The table, row by row:
[ 39  32   3 -36  18   3  27  -3  43   7  28  -6  -6   0   7  34]
[ -46   -4   68 -102   11   -9  -34   22   58  -17  -10  -16   13   22
    6  -18]
[-14  22  72 -51   2  -9   4   9  29 -21  15 -26  20  12  35  -7]
[-15  11  70 -91   6 -10 -39  74  31  14 -11 -74 -15  14  44  39]
[-40   4  40 -90  -3 -34  -9  -6   7 -27 -27   6  42   9 -20 -22]
[ -7  15  34 -10  21  -8 -20  -8  10 -19  39  30  37  -8 -19   0]
[-59  19  91 -44   8  14   1  45  -3 -25 -28 -74   7  -7  42  15]
[ -13   14  101 -107   26    3   -6   79   71    6  -77  -81    5  -27
   53   30]
[-37  83  70  -5  49  46 -18  21 -31 -70  36 -65 -22   6  11 -44]
[-26  -7 103 -91  -4 -13 -20  64  61  -7 -60 -66  -8  22  47  37]
[-44   4  94 -88  29  10 -20   0  39  -9  18 -30  -4  21 -19  10]
[ -35  -26   89 -107    5  -35  -34   -6   37  -39  -20  -20   27   23
   12   -7]
[-73 -11  57 -41  16  21 -30   2 -36 -16 -51 -48  10  15  17 -24]
[-60  61  69 -36  28  33  13  27 -18 -33   4 -68   2 -21  47  -4]
[-31   2  52 -75   7   4  -8  56  47  14 -37 -61   7 -10  29  40]
[-23  10  87 -84  28  13 -15  81  52  15 -55 -73 -25   4  49  36]
[-30  40  64 -18  40  17  -6   7  13 -29  43 -64  -2  38  14 -47]
[  6  22  65 -51  -3  34  10   7 -12  -3  32 -28 -10   3  -3 -20]
[-84  11  84 -68   7  40  -3  65 -48 -29 -88 -66  22   9  49  17]
[ -27   25   91 -102   32    5  -39   20   38   -2   16  -39  -18   20
  -11  -46]
[ -47  -17   81 -110   24  -37  -67   27   17  -24  -32  -11   66   36
   10  -11]
[-26  49  51  18  31  33  25  42   8 -15   6 -67 -18 -20  14 -14]
[  2  46  11   6   9   6  38  34  29   5   1 -37 -16 -14  50   9]
[ 39  50  30 -40  59   0  34  33  63  71  49 -17 -13   6   8   6]
[-48  71  66 -17  47  81  -2  32 -42 -50  28 -74 -47  18  36 -77]
[-29  11  70 -85  11 -21 -10  50  21  -9 -45 -67 -33 -18  26  19]
[-55 -16  33 -41  11  32 -23  16 -38 -15 -45 -54  -9 -12  16  14]
[-20   9  75 -59  17  16 -31  19  28 -34  10 -69  10  41   2  -5]
[-20  47  93 -69  10  11 -21  -8  18 -15  42 -41   1  24  -3 -53]
[-54  35  82 -19  18  33 -41 -33 -54 -66  31 -23  52  21 -15 -72]
[-80   6  64 -72  15  22 -25 -24 -17 -43  16 -26  44  22 -16 -32]
[  6  39  38 -42  -4 -27  17 -10  -2 -16  -4  12  12   3 -33 -18]
[-37  30  67 -37  16  39 -14  52  17 -15 -25 -96 -26 -46  54  58]
[-108    7   64  -58   28    9  -11   22  -29  -43  -77  -58   37   22
   22  -12]
[-44  -1  83 -49  28  32 -10  86   6  11 -60 -97 -41 -21  44  17]
Every row adds up 2 patterns from a hidden set, each pattern the same size and each with its own weight. Each row also carries a little noise. Patterns are numbered from 0, in the order they first appear below.
Further rows, each followed by the numbers of its patterns, largest weight first:
[-39  24  62 -37  57 -13  -1  38  25 -20 -44 -71 -34 -10  36  11] >> 0 1
[ -67  -28   81 -119  -22  -36  -36   36    3  -19  -56  -40   60   49
    3   16] >> 2 1
[ 33  57  12  16  36  31  15  55  33  16  -4 -60 -43 -36  53   6] >> 0 3
[-49  49  64  26  37  59 -15  29  -9   8  15 -59 -35 -38  22 -11] >> 0 4
[-15  13  80 -43  20  30  -9  77  26 -11 -60 -78 -13 -23  40  45] >> 0 1
[-60  54  51   1  28  91  -5  13 -36 -31  42 -94 -28 -18  39 -34] >> 4 0
[ -54  -27   93 -127   17  -24  -35    7   17  -14  -30  -40   54   18
   12   -5] >> 1 2
[-56  38  92 -34  20  11 -20 -21 -66 -76  12 -20  37  33 -41 -69] >> 4 2
[-19  -2  91 -76  -4 -13 -19  58  32  -9 -38 -54 -16  33  46  18] >> 1 0
[-31   1  72 -93  -1 -15 -27  27  15  24 -28 -18   5  28  23   4] >> 1 2
[ -73  -25   79 -116   16  -56  -34   14    7  -24  -35  -27   46   33
  -25    9] >> 2 1
[-71   9  89 -22   8 -18 -12 -23 -38 -79 -23  -2  29  15 -22 -54] >> 2 4
[-64   0  67 -34  -3  27 -18  44 -22  -5 -38 -81  -2  -9  28 -15] >> 0 2
[-13 -10  81 -92  16  32   1  65  61  19 -58 -94 -10 -12  49  25] >> 1 0
[ -58  -26   99 -127   -2  -15  -37   24   10  -48  -25  -23   54   36
   15  -25] >> 2 1
[-84  -3  86 -57  16 -10 -13  37 -63 -23 -80 -59  12   1  21   6] >> 2 0
[49 44 33 -6 19 24  3 11 51 15 46 -8 -2  5  4 13] >> 3 1
[-16  66  93  13  60  49  14  43 -22 -53   2 -61  -5 -21  21 -29] >> 4 0
[ -20  -28   76 -127   44  -53  -53   22   27  -55  -73  -39   28   34
   -8   -7] >> 1 2
[-39 -17  74 -99   9 -27 -30  15  11 -12 -34 -22  14  32   6 -22] >> 1 2
[-24  19  88 -41  29  19 -35   7  33 -16  21 -43  -9  12  12 -59] >> 4 1
[ -9 -31 104 -74  17  -7 -29  46  39  12 -30 -69 -19  -9  15  14] >> 1 0
[ -65  -23   75 -111    7  -44  -22   -5   -2  -36  -33  -26   33   40
   15   -9] >> 2 1
[-56  23  64 -33  42  17 -14  -8 -45 -69 -18 -14  38  30 -26 -61] >> 2 4
[-17   3  78 -69   5 -10  -7  47  27   7 -40 -43 -49  10  29  17] >> 0 1
[-52  53  47  -1  21  62   2  30 -22 -22   9 -34 -16  -2  27 -23] >> 0 4
[-22 -10  90 -67  30  -2 -45  56  50   9 -46 -70   1  -3  62  38] >> 1 0
[-71  47  32 -18  25  70  27  49 -34 -43  -3 -89 -19  -6  40 -10] >> 0 4
[ -6  -2  27 -28  21   0 -30 -16  11   2   9  -7  25  21 -10 -10] >> 2 3
[ -35   15   87  -92   14   21   -3   75   42    0  -92 -109  -23  -41
   74   16] >> 0 1
[-41   3  81 -91  19  37   1  70  55   3 -53 -81  -4   8  57  38] >> 1 0
[-43 -16  43 -40  23 -11  -9 -14 -21 -44 -46 -25  19  19  14  11] >> 2 0
[-15  -6  87 -66  13  10 -38  56  42   5 -54 -68 -22 -34  61  42] >> 0 1
[-43  36  82 -27  26  51 -16  41 -22 -29   0 -72 -10   1  31 -13] >> 0 4
[-31  50  51  21  21  41  -1  15 -19 -19  19 -62  -8   6  19 -35] >> 4 0
